In the rows, 128 means zero.
One turn or mirror swaps these rows in pairs. Which row does each one swap with?
q537: [151 118 149 140 131 114 102 109 130 176 119 130 127 104 129 151 117 135
 120 114 109 121 189 135 122]
q164: [154 119 161 144 133 119 108 112 126 170 122 136 120 121 133 150 129 134
 104 122  95 119 185 138 127]
q411: [118 104 136  95 105  95 116 103 141 124 140 142 127  95 119 143 113 127
 126 134 124  97 143 110 153]
q241: [109 119 115 130 141 118 111 135 143 139 123 117 112  97 136 132 144 158
 138 126 124 153 166 128 116]
q140: [127  90 110 139 140 119 118 129 120 142 139 118 142 118 136 152 110 150
 131 129  80 160 195 140 147]
q676: [128  71 137 118 125 125 130 120 107 135 155 133 152 114 155 135 144 130
 140 128 100  94 140 130 159]
q19: [131  85 143 111 132 131 137 123 102 137 163 125 141 117 144 127 142 130
 128 137  93  99 140 139 167]
q486: [153 115 151 143 125 123  93 111 131 172 118 142 123 122 116 145 131 131
  99 114 105 118 163 138 115]
q728: [137 103 137 114 115 145 118 126 141 132 148 168 111 135 112 136 157 145
 120 115 126 136 120 145 132]
q484: [119  95 133  85 104 100 105 125 151 125 130 140 141 119 122 137 132 157
 122 130 123 107 127 105 151]
q927: [136  97 122 112 142 104 109 140 132 165 122  90 154 121 125 147 115 165
 111 135 104 129 150 118 149]
q761: [123 109 121 105 138  98 113 142 136 145 123  95 146 119 122 137 119 172
 116 133  99 118 143 107 148]
q429: [127  63 142 124 123 120 115 121 110 123 162 150 144 118 137 138 154 136
 133 137 110  96 137 143 149]
q225: [157 107 159 147 131 128  99 119 124 166 124 155 120 134 125 146 146 136
 104 119  99 119 162 142 121]
q687: [130  98 136  89 112  88 115  99 141 127 132 133 136  87 129 150 123 142
 124 128 117 104 164 109 153]
q857: [130  90 120 106 111 143 131 126 137 120 168 173 112 140 116 143 138 141
 131 126 109 145 139 146 143]
q609: [123 102 136  92 106 100 110 102 142 133 143 135 135  84 117 136 107 131
 131 134 127 103 158 117 151]
q986: [119  82 114 114 123 139 132 117 128 118 165 156 120 126 129 144 128 139
 133 130  89 163 179 147 156]
q345: [129  84 125 136 110 117  84 115 153 142 145 164 129 143 108 158 103 157
 116 121 105 142 167 141 129]
q960: [121  95 130  93 136  98 106 135 148 138 132 115 134 123 117 144 118 169
 110 136 121 103 125 108 153]
q809: [133  85 125 131 108 114  86 112 151 144 149 167 132 140 103 162 106 157
 113 120 109 132 157 147 128]
q831: [116 109 148 127 113 141 102 132 127 154 154 141 121 153 128 117 120 154
 111 136  91  97 144 133 155]
q928: [161  69 121 104 125 110 116 102 138 147 150 145 147 110  96 163 107 146
 112 111 109 147 168 132 136]
q657: [129  68 144 122 129 120 127 126 110 120 153 146 150 121 150 140 150 129
 138 137  94 102 141 139 160]
q439: [127  97 114 133 144 115 117 130 116 157 137 110 140 116 134 147 114 155
 129 132  82 155 198 136 143]
q952: [151 128 131 115 143 128 142 131 121 164 116 101 129 102 130 136 142 143
 122 120 111 144 168 126 129]
q25: [157 121 132  98 144 125 154 123 118 158 129 110 129  96 123 145 138 143
 120 118 115 140 173 129 145]
q630: [125  81 123 131 110 115  86 117 155 137 142 161 133 137 105 163 102 158
 117 116 107 142 163 147 130]
q487: [131  99 144 119 133 126 137 129 100 155 165 120 137 117 141 121 123 130
 122 140  96  96 147 137 169]
q333: [122  98 131  85 102  99 107 101 141 125 126 133 143  89 116 145 129 139
 125 124 121 109 146 109 149]
q478: [136  88 139 112 139 119 137 124  98 141 155 116 147 111 134 127 131 130
 122 135  93  91 143 134 170]
q244: [110 116 148 128 103 137  95 136 139 143 156 146 113 155 132 122 119 156
 116 140  96 120 144 133 156]
q683: [126  93 118 137 134 124 122 128 118 141 142 119 143 119 136 153 107 148
 131 123  79 155 198 150 152]
q343: [123  98 108 131 135 121 124 128 117 139 142 117 144 112 140 151 118 152
 133 129  77 156 196 143 153]
q842: [123  89 131 138 110 115  81 122 150 142 146 166 123 148 107 153 115 160
 113 125 101 141 157 138 125]
q228: [134  98 129  92 114  81 121 103 144 123 142 133 128  98 129 147 118 143
 128 135 126  96 155 114 141]
q909: [166 114 157 147 129 126 100 116 128 173 129 142 129 129 131 144 136 136
 104 114  99 119 163 134 119]
q35: [103 116 108 128 140 121 112 133 150 135 123 120 105 113 142 134 147 150
 135 134 119 150 157 132 118]
q83: [134  79 127 121 113 129 118 111  99 132 158 141 145 116 150 121 146 124
 136 132  95  99 141 143 153]
q21: [114  96 137  85 102 112 111 113 151 120 143 144 134 112 120 130 128 151
 126 128 125  96 137 109 153]
q101: [121  85 114 121 123 141 127 125 138 111 165 163 117 129 118 148 128 143
 141 122 108 156 159 157 153]
q954: [136 100 138 109 116 138 116 128 149 135 147 174 106 134 111 137 156 140
 119 123 123 134 130 147 124]
q881: [126  79 147 128 130 126 135 117 107 133 171 136 133 117 146 137 141 129
 133 135 100  93 145 146 160]
q566: [104  99 114 140 134 121  95 134 147 133 127 128 120 112 137 134 152 155
 137 124 119 150 144 136 111]
q322: [122  73 133 128 123 124 115 113 106 129 168 146 136 110 146 129 143 126
 133 131 101  97 135 149 156]
q774: [129 105 125 111 154 109 108 140 136 160 119  92 149 117 130 146 118 164
 111 135  98 135 170 121 149]
q808: [167  95 119  91 132 121 146 117 123 158 141 124 148 100 113 157 117 143
 122 115 107 144 177 125 145]
q344: [158 115 132 102 144 126 149 130 121 160 134 113 133  90 127 137 141 138
 126 117 107 145 175 129 136]
q245: [123  94 138 140 112 118  79 129 155 141 142 166 122 151 112 150 112 155
 107 125 105 134 154 137 130]
q514: [148 124 134 106 145 130 145 127 121 164 125 100 128  95 133 136 139 143
 121 118 111 140 168 124 133]
q77: [124  98 113 137 140 121 119 130 112 150 133 109 141 116 139 148 109 153
 130 125  78 152 195 140 140]
q621: [104 110 119 140 145 121 119 139 144 132 128 120 113 115 148 137 154 157
 139 126 112 149 165 131 117]
q114: [158 119 134  97 144 130 146 129 127 161 116 109 129  99 131 140 137 147
 113 118 114 144 166 128 139]
q175: [170  86 124 106 128 120 126 108 129 148 136 139 151 106 104 167 108 141
 118 108 109 144 185 134 150]
q390: [138 108 143 118 120 146 119 132 141 137 146 160 103 136 121 131 148 146
 113 119 126 137 119 145 126]
q156: [123 100 115 137 146 118 116 137 120 155 132 102 146 115 139 145 113 153
 125 129  88 150 192 132 148]
q660: [121 110 149 118 119 145 113 132 110 147 154 125 134 129 143 114 124 144
 115 134  84 102 146 124 173]
q920: [116 112 150 136 116 138  81 136 144 144 157 150 118 155 125 127 122 156
 109 134  98 125 142 139 146]
q521: [123  88 130 136 111 117  83 120 150 141 141 162 122 147 109 158 105 162
 114 119 104 138 159 141 121]
q294: [107  88 105 117 105 133 126 127 136 115 152 163 118 127 126 141 123 137
 139 129  96 159 160 148 150]
q216: [135 112 145 127 119 139 114 131 148 143 136 160 103 146 118 136 154 147
 115 122 124 131 128 142 116]
q146: [106 100 121 146 134 121  98 137 141 126 127 143 117 126 144 146 155 146
 143 126 107 145 145 145 116]
q505: [123 100 138  79 105 103 112 110 149 128 140 136 133 103 111 138 124 148
 123 130 126 101 135 110 152]
q107: [127 106 139  95 109  97 118 104 127 127 136 127 138  78 120 139 121 134
 129 136 119 107 172 113 155]
q653: [168  75 129 114 124 106 133 115 129 161 145 140 154 112 111 167 100 145
 116 109 105 135 175 135 140]
q143: [135 107 144 117 119 142 113 129 145 137 138 162 105 143 117 137 155 145
 114 121 121 129 121 139 120]
q370: [134 105 142 114 112 144 121 126 147 130 147 167 110 138 112 138 155 147
 120 123 123 136 125 145 127]
q46: [156 116 130 102 143 128 154 124 120 161 128 106 136  96 122 141 137 143
 120 120 112 143 170 132 138]

q146 is swapped with q537
q986 is swapped with q928
q83 is swapped with q228
q429 is swapped with q107
q920 is swapped with q774
q140 is swapped with q345
q621 is swapped with q486
q244 is swapped with q927
q370 is swapped with q46

